(in the rows, 128 means zero)
Each named turn below is shown by a few rows before and after it. Which turns, in which order, take the first row of each later pair to the second? The first pair is answered.
W:
[159 135 123 128 130  95 128 111 115 158  78 136 132 152 115 109 126 121
  96 138 166  95 112 166 124 112 129 128 119 123 170 148] |-> [166 137 124 134 125  96 144 129 111 172  80 127 143 156 119 117 122 125
 118 121 168 104 106 155 115 123 136 134 109 121 171 161]
[111 127 143 144 110 160 102  86 118 111 109 111 127  91 176 147  73  67
 128 119 103 157 125 127 116 145 140  70 118 143 104 159] |-> [112 124 154 139 111 155  96  77 124 103 104 110 124  88 169 140  79  67
 123 125 104 151 123 138 119 137 129  68 126 141  97 158]
[117 123  97 132 111 164 143 167 109 122 146 119 113 112 147 160 121 127
 168 112 111 127  92 112 127 144 147 117 124 132 151 137] |-> [112 129  95 130 114 169 137 159 106 110 149 125 112 112 151 169 126 116
 144 127  98 131  94 114 128 143 133 111 136 136 152 133]
Y:
[105 107 102 132 105 151  95  86 163 119 127 103  98  98 192 176 124 129
 101 151  94 154 110  72  87 119  90 110 171 142 127 129] |-> [ 96  99 106 131 100 166 100 100 162 124 138  87 110  92 194 171 120 153
 150 119  99 158 122  60  81 125 111 110 138 121 112 136]
[160 120 120 127  91 114 148 114 161 179  76 146 129 123 131 113  80 130
 155 137 164 130 124 133  81 142 148 139 110 122 132 121] |-> [150  93 132 127 109 110 131  88 156 153  70 155 122 119 127 102  99 134
 157 129 169 118 133 163  99 132 149 128 109 111 118 105]
[112  53 198 130 170 141  90  82  98 103 122 123 164 115 127  74 145 106
  88 143 161 121 121 161 144 101 106 209 101  61 123 143] |-> [134 108 167 131 136 137 130 142 106 155 127 115 181 124 110 110 104  78
  38 181 149 157  93 111 103 130  90 220 149 122 175 165]
[126 139 161 105  87 152 130 121 121 125 138 147 141  74  99 127 101 147
  90 108 140 125 125 144 111 127 150  96 147 150 148 159] |-> [115 127 161 106  91 159 129 118 117 114 136 143 141  69 103 122 101 160
 114  91 140 122 130 144 112 120 157  95 130 132 132 156]
S:
[ 97  44 146 150 137 197 128 160  85 131 169 105  97  91 134 143 165 166
 225  60 100 120 145  83 107 131 129 133  93  60 100  83] |-> [ 76  48 142 149 137 211 109 134  91 102 198 122  78  90 141 175 167 131
 149 106  70 140 135  82 107 121  94 125 167  84 101  49]
[152 179 103 128 111  98 151 146 115 180  93 147 130 193  91 131 124 101
  74 194 149 119 113 139 108 162 120 148 136 191 178 129] |-> [159 165 105 132 112  95 168 158 109 197  88 129 152 190  98 112 119 140
 148 149 173 107 122 135 106 167 151 154  79 170 168 154]
[152 141 135 138 138 124 140 119 124 144 108 118 142 155 130 114 131 130
 141 124 141  96 119 123 131 118 148 127 122 136 142 135] |-> [138 137 138 137 138 135 143 121 124 139 119 115 138 147 142 120 124 137
 161 112 137  96 119 120 132 116 153 123 118 126 130 134]
E:
[145 127 135 119 132 129 114 143 124 173 123 128 137 110 126 107 144 143
 172 105 146 121 128 129 117 135 126 132  92 130 142 127] |-> [142 122 139 121 134 117 104 125 126 157 117 134 131 111 121  99 156 134
 162 110 143 107 131 147 132 126 118 128  95 132 140 123]
[128 115 136 107 140 124 113  94 131  79 128 150 121 132 132 173 125 103
  70 171  97 136 137 153 130 131 111 120 160 141 138  78] |-> [131 128 127 111 128 130 123 120 133  99 146 141 123 132 131 186  99 100
  79 167  90 157 133 120 117 142 113 126 174 148 144  84]
[149 162 115 131 127 125 123 126 130 143 110 143 128 150 128 144 120 115
  89 133 135 134 118 154 123 128 110 143 154 146 144 129] |-> [144 163 115 129 125 129 130 145 129 150 116 138 131 146 124 150 111 123
  96 126 133 139 119 136 115 142 112 143 151 146 148 141]

Each pair is 2 to 3 turns apart.
[132 181 129 115 165 149 119  97 149 195 107 123 119  78 122 110 165 154
 153  52 174  85  97 134 153 122 152 159 109  79 104 166] |-> [150 211 112 117 141 140 141 135 146 226 109 115 123  85 110 135 140 137
 118  73 169 110  82 108 127 140 142 172 140 115 139 177] => Y Y
[141 192 106 155 125  99 179 142 128 173 129 151 157 152 144 117 122 123
 121 112 142 134  98 122  87 168 126 157 105 158 154 135] |-> [131 173 119 156 142  81 144  84 128 129 113 175 140 148 146  95 161 113
  73 134 144 106 102 172 121 146 104 150 120 143 135 106] => Y Y
[109 143 126 134 134 133 130 126 146 114 143 165 123 159 107 146 112  93
  37 167 115 129 119 130 121 124  95 115 194 147 163 103] |-> [ 79  82 155 131 160 149  97  90 142  74 145 156 115 144 121 109 140 135
 128 110 125  95 150 166 164  96 120 101 127  87  99  95] => Y Y
[ 94 115 149 138 146 153 112  86 124 111 140 118 119 114 120 134 140 140
 142 143 117 131 137 136 157 121 167 107 128 108  96 112] |-> [128 132 139 144 123 141 146 134 120 160 133 106 141 125 112 138 117 146
 168 124 138 141 130 115 127 149 182 132  93 124 121 148] => Y S Y
[137 163 100 151 117 118 151 124 132 157 141 122 138 134 118 131 111 143
 109 135 120 137 130 118 118 168 120 126 147 161 132 146] |-> [124 138 108 142 140 105 124  82 133 124 128 135 118 132 119 117 145 141
  93 138 124 118 134 157 148 149 110 113 152 144 115 123] => Y Y
[151 154 101 138 111 133 140 150 137 151 136 116 131 130 111 150 117 101
  93 147 120 155 115 115 108 126 123 137 167 156 151 125] |-> [138 114 125 136 131 133 125 132 131 131 123 103 137 121 119 105 137 146
 181  92 150 122 140 141 129 114 146 133  86 108 109 133] => S Y
